Each path below is one point turned by a fixed rotation once a step. After each direction that follows a path, write how fast that rotation turns it, in degrees a step (0 if it stays still).
Each turn is a multiple of 5 degrees from 10 to 175, or 0.
Each row of a path follows its step; steps can be skipped.

step 2: [ 11 -10 -14   8  29  17  13  -4 -16   5  18   4  -9   9   7   0 -11 -17
  19   1  18 -12  -1  11  -1  -8   3  18 -34 -10  14  27  -3  -2 -16  -5
 -14   8 -11  10   5  -7   8 -13  -6  10  -8   3   3  10   8 -15   5   2
  12  22   0 -23 -19   3   6   0  20   1  16 -11]
step 3: [ -6   3  10   5   7  16   7   3 -12   1   0  19  -8   4   1  14   6  -6
 -20  10  11   6   9   5   0  28  11 -12 -34  14  -5  23  -4 -15   6   1
   7 -11   0 -15  18  10 -22  -7 -16  22 -40 -12 -11  -8 -11   4  -2   6
  -2  -4 -23  -6  -8 -17   1   4  -7 -10  -2 -10]
step 6: [ 11   4  21 -13   7  -7  11   7  -9  21   1  13   3 -12  13  10   8  -4
   6   3  31 -22   4 -13  -7  12  21 -10 -22   0   4   0  11  -4  18   1
   3   7 -15  -3 -17 -14   7   9 -24  34  -4  -2  -1  16 -11 -12   2   5
   0  -2 -13 -30 -15  -1   0 -13  -5   7 -23  -3]
step 7: [  5 -24   4  13  14  -1 -10  -2   2 -20  16  14  -4   7  -9 -11   7 -10
   1   9   5   5  23  16  -2 -10  17  -7 -31  -3  10  30  16  17   4  -7
 -20 -31  11   6  -8  -3 -14 -10   1  20   5 -10  20  11  -2 -18  -5 -14
   4  -6 -15  -8 -14   1  -4  -2 -18   8  13   0]
step 13: [ -2 -27   4   1  -2  18  -2   5 -26  12   3   9  -4  -6 -20   2   1  -8
   8  24   6   1   5 -16  -7  24  -7  -3 -32  -6  15  33 -11  17 -18   0
   2 -18   3   4   1   1 -24 -13   4   3  -5  -5  17   6  -6 -15  -4  -2
  17   1  -7   9 -25 -17  10  11   1  -8  13   1]
step 20: [  4 -11   2  28  25   6   6  10   9  -2  14  45 -20 -16  18  -7  -7   3
  -1   6   0   4  22   1 -16  13   0 -11 -10   4  -5  12   2   5   2  -3
 -24  -2   0 -10   3  -4   0  20  -9   9  -9  -2   1 -10   2 -14  14  12
 -19  21 -10 -11   5  23  13 -14   9  -2  11   9]
step 21: [ -4   3  23 -23  20   9   1  -2 -26   8  23  15  -4  -8  13   7   3  -2
  -6  27  25 -20 -12  -1 -23  -1  21   5  -9   9  -1  -3  12 -12  17   2
   1 -14  -1  -8   0  -5  12   6 -15  23   1   4  -2  19 -11 -20  -5 -19
   6 -16 -10 -12  -9   2   5  -6  -2 -21  -4  10]
step 22: [ 17   2   1   7   9   1  10 -15  -1 -20   4  13  11  -3   4  -4  19   4
  14  -9  28  18  15  -1   0  11  21 -10 -27   4   6  23  16  11  -1  -3
 -12 -16   6  23  -9   9  11 -15   1  12   1 -11  18  20   1 -17   2  16
  -1  -9 -11 -33  -3  -1   0  -7 -14  16   1  -1]
step 25: [ 13  -2 -17 -10   9  15  -3  11 -32   5  21  24 -16 -24  16  -1 -10   3
 -12  -1  14   6  -6  -2   0   0   3 -18 -20  -6   9  19  14  27 -14   5
  -3  -4   4 -10 -15 -13  11 -10   4   2   8   5  11   5  16 -10   0  18
   9  -3   6   0 -13   8  12 -12  -3  11  12  33]
step 26: [  8 -40  30  -9  16  17   1   1  -6  -6  -2  34  -8   7   3   8  -7   8
   4  11  16 -10   8  -2  -1  36   1  -8 -12   4  -3  -1  -7   0  12   7
  -8 -20  11   2  13   9  -5   2  -8   8  14  -2 -14  13  -2  -7   3  16
 -11   7  -3  -8  -2  -8  13 -28  22  -1  -6   4]
Speeds:
[ 1  0  1 -2 -3  1  5  1  1  1  1  2 -3 -2 -6  4  2 -2  2  4  4  1  0  0
  2 -1  4 -4  0 -1 -3 -3 -3 -1  6  3  3 -2 -2 -1  7  3 -1 -2 -1  3  8  1
  1 -2  8  2  4  2  6  0  2 -1  8 -3 -4  2 -2 -4 -1 -3]	160
[ 5  3  5  5 -2 -7 -8  6  2 -2 -3  1  2 -4  0  8  0 -5  2  4 -3 -2  1  3
 -2  2 -1  7 -5  4  1  0  0  0 -2  4 -2 -1  3  0  3 -2 -2 -1  0 -4  3  0
  0 -3 -3  3 -1 -1  0  1  2 -3 -1  3 -6 -1  0 -2  1  6]	110
[ 4  0  2  0 -4  1  1 -5 -1 -1  0 -5  0  0  3  5 -1 -3 -3 -1 -2 -8  1 -3
  2 -2  1  3  1  0 -2  0 -3  4 -1 -1 -3 -1 -1 -5  8 -1  0  0 -3  7 -8  2
 -2  1  1 -3  4 -2 -7 -3  5 -1  4  4  2  0  5  0 -3 -2]	120
[ 2 -2  1 -1  1 -2  1 -1 -1  2  1  4  1 -4 -2  5 -1  2 -2  1  1 -2  0 -4
 10 -1 -3  3  3 -1  0 -2  1  2 -4 -1  0  0  5  2  3  6 -1 -2  3 -3  3  2
  5  3  5  2 -4  3 -1 -4  3  7 -7 -7  2 -5  5  3 -1  1]	25
[-4  3  4  5  0  2  2  3  4 -1  1  3  5  0  3  0  4  1  7 -1  4  2  4 -1
  0  1  4  0  0 -1  6 -4 -1  3  1 -5  2 -1 -1  0  1 -3  5 -3  0 -7 -1  3
 -2  0  2  5  3  3 -6  5 -1 -2  0  1  3 -1  5  3 -6 -5]	175
[-4  0 -2  2  3  4  1  1  3  0 -3  0  6  3 -8  3  5 -5 -2  0 -2 -1  1 -1
  6 -3  1  2 -2  1  2  7 -5  0  1  4 -5  2 -3  4 -5 -2 -3 -4 -4 -4 -4  2
 -2 -1  6 -2 -3 -3  0 -5 -1 -3 -1 -1  4  2 -2 -1  2 -3]	70

step 1: [-12  -5   5 -10   4 -20  14  15  -6  -4   6 -21 -31   5 -10  -7   0  -5
  -6 -12  -6  -7  -5  12  -3   3  13   6   3  15   4  -7 -22   3 -11  -3
  20  17  -6 -12  12 -13   3  12   1  -6 -16   8  -2  -5   5 -14   6   7
   1 -15  -9   1 -15   6 -31  29 -22   8  15   4]
step 4: [-15 -10   1   6  10  10   2  14   4 -14  -3   6  -7  -8 -17  19 -14  11
  -8 -15  10  -5   6  10   6  -5 -12  -5 -20  22  -4  -1  -2 -12 -33  -4
   4  21  -4  -3   5 -20   8  13 -19   0 -13  11   5  -7  -9   9  14  26
  -1 -14  14  -4  -1   8 -26  19   5 -11   5  10]
step 5: [ -4 -20   7  -9   1   1   8   7  -7   2  -6  -3 -19   8  -5   4   8   0
  -2 -18  -3   0  -5  24   5  -8  32 -16  -7  20   8   0 -22   3 -11   4
  20  -8   8  -5  -1  -7  -5  19  27 -18  -9   8   9  -7  -4   2  15   4
   3 -17 -13   9   9  -2   0  33 -21   3  10  -1]
step 8: [ -7 -18 -13  -9   7  -3  -6   8   4  -5 -10  19 -10   2 -11  15   4   1
  -6  -4  -2  -9  10  13  -6  -7 -18 -17  -8  17  21 -16 -16  -6 -25  12
  18  12  -1  -4  13  -2 -13   5  -9 -18 -28  11  -1  -2   3  -1   8  27
  16 -28   1 -14  -8  11 -10   7 -14 -15   2  -1]
step 10: [ -2   1  13  -8  -8  20  -1  -5   2 -13   9   1  -1  -5 -10 -10  -7 -13
 -14  11   6 -18  -8 -18   9 -22  16   2  14  26  -2 -34  16 -12  -9 -12
  -1 -12   0   3  23   9   7  10   7   2 -12  -8   6  10 -28  -2  21  -3
 -10 -18   9  11  14  -9 -11   7 -11   2  -1  -6]
step 11: [ -5  -8  13 -14  16  -4 -18  20  -8   3  -3 -11  12  -4 -25  12   4   1
   1   1   5   2  -4   0 -10  -6   1  20 -27  20  -1 -11   9  -9 -16 -20
  15   9  -6   0  15  14 -28  11 -23  -5  -5   4  -9   0  -3  -1   9  -2
   8 -19  11 -19  16   3 -22  21  -6  -3 -13  -6]
step 14: [-22   9   8 -21  -9  14   1  -8  -4 -21   5  -7  10  -5 -11 -14 -12 -28
   0   9  -1   1   8   3  -8 -18  -7 -12  -5  25 -13 -21  10 -13  -8  -8
  27  -8  -5   2  11  -1  -4  14 -16   0  -3  -3  -9   4 -27   3  15  -9
  -6 -11  10   7  12   7 -13   9 -12   6 -16  21]
step 15: [-12 -25   6   3  15   2  -8  11 -10  16  -7   9   8   8 -29  -7  -5  11
  -2  -4  19  13  -5   3  -5  -3 -10 -11 -21   9  -2  -4   6  11 -15  -4
   7   9  15 -15  16   1 -16   6 -14  -7 -22 -11  17 -11 -23 -12  10   6
  11 -16  18  -9  19   5  -8  20 -12   3  -6   1]
step 18: [ 10   7  -4 -28 -14  -4   4   4   0  -6  -2  15   9  16 -25   1   2 -11
  -3  16   5 -16   0   4  -4  -8   2 -17  -1  15 -13   0   6  -1 -12 -21
  34 -11   0   5  25  -8 -18   2 -18 -10  -3   0  -6  -7 -13  -5   0  -5
  12  -5  23  -3  21  -2 -12  12 -14   4  -3  22]
step 20: [ -1 -17   6  -9   9  15  19  -6   2 -11  19 -12 -13  -6   2   8 -16   2
  -2 -22  -1  -9  -2  13  11 -11   6   7   8  19  13 -12 -16  -3 -13   7
  15   3  10   5   0 -17  -7  11   8  -7  -4   0  16  -1  -3 -16  -3   6
  -8 -26  13  -7   2  24 -16  10 -21  -5  32 -12]
Speeds:
[ 0 -1  0 -1  6 -5 -3  5 -5  7  0 -2  3  0 -6 -3  0  2  0  3 -5  3 -7 -1
  2 -2 -1  2 -4 -1 -3  2  1  3  1  2  3 -2  2 -2 -5  0  2  3  8  2  3  3
 -1 -4  0 -5  2 -1 -5 -2 -6 -7 -1 -2 -1  2  3  2 -1  1]	175
[ 1 -2 -1  3  4 -5 -2 -1 -3 -1  1 -4 -5 -3 -2  3  2 -1 -5  1  3  1 -3  1
 -1 -1  3  5 -1 -1 -6 -2  2  5  2 -7 -3  4 -6 -2  3  3  0 -1  1 -4 -2  3
 -1  2  1  3 -6 -7  1 -1 -4  2  4  0  2  3 -4  4  4 -8]	70
[  3  -1   0   3  -3  -3   2   0   1  -2   1   7  -2  -1   0   0  -1  -1
  -2   1   0  -2  -3   3   2  -4   1   1  -1  -4  -3   2  -3  -3   1   2
  -1   0   2   7 -10  -6   3   4  -3  -3   1   9   2   3   5  -2   1   1
   4  -2   2   1   3  -6  -4   3  -3  -1  -1  -4]	20
[ 1 -4  1  1  0  1  2  5  1  5  6 -6  1  0  0 -4  5  6  1 -7 -3  3 -1  3
 -2  0  5  6  0  2  2  4 -1 -1  0 -2  2 -6  2 -1  1 -3 -1 -4 -6 -2  3  2
 -5 -2  0 -1 -2  2 -2  2  4  2  5 -1  6  0 -5  0 -4 -1]	170
[ 2 -1 -1  1  0  2  0 -3  0  5  3 -2  0  0 -1 -1 -3  0 -7  0  0  4 -4 -4
 -1  0 -6  5 -5 -5  1 -6  2  0  2  0  2  6  4  1 -1  5 -8 -3  0  1  6 -1
  3  0  0  5  2  2  5 -2  6  0  4  1 -1 -2 -1 -7 -1  2]	90
[ 1 -1 -9  4  3  2 -2 -1  1  5  2  1  3  1  2  3 -1  1 -2 -1  0 -4  3  3
  3  5 -6 -4  0  0 -2  3 -5  6  0  2  7 -6 -1  2  0  2  4 -4  2 -6  0 -1
 -1  4 -4  4  3 -1  2 -3  2  1  6 -5  1  1  2  2  2  2]	35
